(in the rows, 128 means zero)
Each path below is one point turned by a fixed rotation once a step. After each direction that follows a path, write how fast that rotation turns it, in degrees each step (0 if it stays still).
Each turn is a multiple of 5 degrees from 10 to 175, or 0.
Each row of a path follows its step; steps can be skipped.
Rotation 1:
step 0: [134 126 125 137 126 128 127 129 129 122 127 136 139 135 129 137 124 131
 110 131 122 135 119 136 133 123 147 124 131 136 140 119 120 133 130 130
 131 122 128 123 116 145 125 126 129 122 124 126 137 129 132 153 132 116
 133 132 117 122 124 133 130 128 127 128 140 129 126]
step 1: [125 132 141 126 124 121 136 133 132 127 139 137 143 128 135 144 126 122
 129 133 131 124 110 133 122 136 136 130 138 131 131 122 130 119 129 132
 134 124 136 131 108 136 119 135 130 128 135 121 123 128 128 140 141 117
 127 116 131 123 142 128 133 131 128 118 122 128 134]
step 3: [136 126 135 131 136 138 116 138 128 122 124 128 124 140 116 133 118 123
 124 134 122 123 121 133 119 130 146 134 137 131 129 136 130 127 133 139
 136 116 129 124 113 138 122 141 140 123 127 129 132 139 134 130 129 121
 114 129 132 126 127 138 134 127 131 129 140 120 128]
step 4: [124 120 139 121 126 125 134 136 134 121 131 126 124 120 122 136 125 119
 131 146 142 116 104 124 130 132 129 129 135 124 125 128 126 119 131 133
 126 124 127 120 120 136 131 134 142 121 131 121 121 123 125 123 121 112
 117 137 125 128 128 138 122 134 131 121 126 118 126]
step 8: [142 118 133 125 126 130 124 138 125 126 130 140 146 131 120 126 110 134
 120 132 132 129 129 132 124 129 149 128 134 129 134 130 134 121 139 135
 128 122 125 125 121 124 125 110 129 125 128 125 139 131 122 139 134 133
 131 132 126 123 123 137 137 114 131 122 132 115 136]
step 9: [142 138 146 123 119 127 131 132 136 125 131 123 131 138 121 128 121 121
 128 133 132 130 116 120 130 129 144 126 125 124 138 130 140 121 137 140
 133 113 125 129 116 131 131 137 136 125 131 132 133 129 135 137 122 115
 119 121 122 126 137 141 139 124 133 127 127 126 126]
step 10: [121 125 129 134 111 130 130 140 132 126 132 133 137 124 125 129 135 126
 119 139 148 123 112 138 136 132 137 129 129 123 129 134 123 123 142 131
 126 111 127 120 125 130 138 127 138 124 130 121 122 127 128 135 128 127
 115 126 119 128 121 129 136 134 137 114 135 129 131]
step 11: [133 138 128 126 118 137 131 147 122 127 119 142 119 136 124 135 123 117
 121 138 131 112 123 137 128 135 146 129 129 125 127 117 129 117 125 128
 137 124 128 128 122 129 126 120 133 138 126 125 130 137 118 144 138 126
 119 137 126 127 125 140 133 132 126 128 139 130 132]
step 12: [136 138 121 131 129 120 133 134 128 139 130 124 131 133 130 138 132 114
 116 138 137 122 116 127 129 129 133 124 130 143 129 121 127 127 129 132
 135 133 125 121 115 144 124 140 127 127 132 139 129 127 125 131 128 113
 119 135 119 130 125 153 129 136 135 119 125 124 133]
step 13: [132 117 128 137 115 131 132 136 121 134 132 147 140 123 125 126 121 118
 124 141 139 129 129 130 119 132 128 136 135 132 127 135 124 131 133 134
 121 129 142 120 116 143 124 122 131 127 125 124 126 129 123 126 137 119
 127 128 139 131 132 142 130 133 129 109 135 124 134]
Directions:
[129 130 128 131 128 127 126 126 126 128 129 127 129 128 132 131 129 126
 124 129 127 125 130 129 127 130 124 130 131 130 129 128 129 129 126 126
 130 130 127 132 126 130 126 125 125 128 129 127 129 124 127 130 131 129
 127 129 126 130 129 128 126 128 128 127 127 132 133] : 65
[130 127 130 131 128 127 129 132 121 127 127 128 128 128 126 130 124 130
 127 128 127 130 127 129 126 125 127 130 127 126 126 128 125 131 128 128
 132 125 129 128 127 126 125 127 128 129 129 126 130 130 129 127 131 129
 130 128 131 130 126 125 130 129 129 127 132 129 126] : 140
[128 128 128 129 129 125 127 129 129 129 126 131 128 131 126 128 122 128
 128 128 131 130 130 130 124 130 126 127 127 126 130 128 128 128 126 128
 126 127 126 129 130 130 127 127 126 126 125 125 130 127 127 126 125 128
 129 126 125 125 128 127 124 128 131 128 123 130 124] : 40
[128 128 127 129 126 125 127 129 129 130 129 129 131 125 130 128 128 128
 129 127 129 126 126 126 128 130 127 130 128 127 125 128 127 126 128 132
 127 131 133 132 129 127 132 128 132 129 125 124 128 125 131 125 132 129
 129 128 127 127 124 128 126 128 128 126 128 128 126] : 125
[124 128 127 129 129 132 126 128 127 127 132 133 131 128 126 131 129 127
 133 129 128 130 130 127 128 128 130 132 130 126 127 132 128 127 129 126
 131 128 128 131 130 132 125 128 128 128 127 127 130 132 127 129 129 131
 129 128 127 127 127 129 130 129 128 130 126 126 130] : 145
[128 132 130 130 127 133 129 127 127 131 129 130 123 128 128 127 125 126
 130 128 125 128 129 126 125 132 127 128 128 125 129 128 131 130 125 132
 126 126 131 127 129 128 128 129 128 129 127 128 127 129 130 130 129 128
 129 125 130 129 133 129 129 129 128 128 130 131 128] : 175
